In the data rows, zero lies at 4.5, halfway between 4 and 5.
Here are some points, each followed by its number:
[6 4 3 5 7 4 4 2 7 5 4 5 4 7] 0
[3 4 7 0 2 3 8 3 1 4 7 4 5 3] 1
[3 4 1 4 3 7 0 4 3 3 7 5 3 3] 2
[5 3 8 0 1 3 9 2 0 5 9 7 3 3] 3
[6 3 5 7 4 4 4 7 3 6 4 3 5 4] 4
[4 5 5 5 7 8 2 5 1 5 7 4 5 3] 5
[5 3 4 3 4 5 7 4 5 6 5 6 5 5] 6
[4 5 3 5 4 7 4 4 5 4 3 6 3 4] 7
[4 6 4 6 5 6 3 5 6 2 3 4 5 6] 8
[5 5 6 6 5 6 4 7 1 3 4 3 4 4] 9
[1 7 4 3 3 5 5 7 9 5 3 5 5 3] 10
[4 7 3 4 5 7 1 5 4 4 6 6 3 3] 11
[4 5 3 1 5 7 5 2 3 3 8 6 4 5] 12
[4 4 4 3 4 3 5 3 2 4 5 4 4 3] 13
[5 4 3 6 5 5 2 4 5 3 3 4 4 6] 14
[4 5 5 4 6 4 6 5 4 4 6 7 5 4] 15
[5 3 3 6 5 3 7 2 9 6 3 4 5 5] 16
[5 5 5 4 4 4 3 7 4 5 5 4 5 3] 17
[2 5 4 0 2 4 9 1 8 5 1 5 4 7] 18
[3 8 2 4 2 4 6 7 9 4 1 4 2 4] 19
[5 4 5 8 6 3 6 9 6 8 0 5 6 6] 20
[4 5 5 4 4 6 2 7 3 3 6 6 5 4] 21
[3 5 2 7 5 5 3 5 7 4 4 6 6 6] 22
[6 3 6 9 5 4 2 6 1 4 5 1 4 4] 23
[3 5 5 0 4 4 7 9 5 6 4 6 4 4] 24
[4 5 5 3 5 4 4 5 4 7 8 6 5 3] 25
[6 3 2 6 5 4 5 2 6 4 2 4 5 5] 26
[6 6 0 5 6 7 0 4 9 5 3 3 5 3] 27
[9 1 7 9 6 4 2 9 0 5 3 0 5 3] 28
Which point above is nearest to each new point by angle? Its number follows each.
[6 3 3 5 5 5 4 4 4 6 4 5 5 4] 26
[5 5 5 4 5 4 7 6 8 7 2 7 5 5] 20
[7 4 6 4 3 3 6 3 5 6 4 4 5 3] 3
[5 5 4 6 4 5 1 8 6 6 6 4 4 4] 17
[2 5 4 4 5 5 4 3 6 5 4 3 4 6] 18
[9 3 4 9 6 7 1 3 6 3 4 1 5 6] 14
[2 6 2 3 4 5 5 1 6 4 4 6 4 5] 18
[4 5 4 8 9 7 0 7 7 8 3 5 4 5] 27
[5 5 5 6 6 4 7 4 7 5 3 3 6 5] 16
[6 3 7 5 4 3 6 5 2 6 6 6 5 3] 3
[3 5 3 4 6 4 4 3 7 7 6 8 3 6] 0
[4 6 3 5 5 5 2 6 5 5 5 5 5 3] 11
[6 4 7 8 6 1 8 8 6 8 1 3 4 4] 20
[5 4 6 5 4 2 8 3 5 2 5 3 4 4] 1
[6 3 4 3 5 6 5 3 4 3 6 6 6 6] 12
[6 4 7 2 5 3 9 3 2 5 5 6 4 3] 3
[3 5 3 3 3 5 3 5 5 3 3 4 3 5] 19
[4 7 4 6 4 6 3 6 4 3 5 4 4 4] 11
[4 4 6 0 3 4 8 5 1 4 8 8 4 3] 3
[5 6 7 3 4 2 8 4 8 6 3 5 5 5] 18
[5 4 6 4 6 5 6 5 5 7 6 5 6 4] 25
[5 5 4 5 4 5 2 4 5 4 4 4 4 3] 27
[4 6 4 3 6 4 5 4 6 6 6 6 4 5] 25
[4 6 3 6 6 6 0 5 5 5 5 3 5 3] 27
[4 4 7 4 3 4 6 6 1 4 4 5 5 4] 1
[5 4 5 5 5 4 5 6 3 5 4 5 6 6] 20
[9 2 6 9 5 5 3 8 4 5 1 1 5 5] 28
[5 4 7 5 6 2 8 4 6 7 5 3 5 4] 16
[5 6 4 4 5 4 6 5 7 3 4 3 5 6] 19
[6 5 5 2 5 5 5 2 4 5 7 5 5 6] 12
[0 8 0 5 7 5 5 3 9 6 3 8 5 6] 22
[6 3 5 6 5 4 5 7 3 5 1 5 4 5] 20
[3 6 5 4 7 4 5 5 6 5 4 5 4 4] 10
[5 4 4 4 3 4 7 3 5 3 3 7 5 4] 18
[5 5 4 5 5 2 8 3 9 5 1 4 4 8] 16
[2 2 0 3 5 5 6 2 9 4 2 7 4 7] 18
[6 4 6 9 6 5 2 6 1 3 4 1 6 4] 23
[4 5 3 5 4 4 5 5 9 5 2 3 4 4] 19
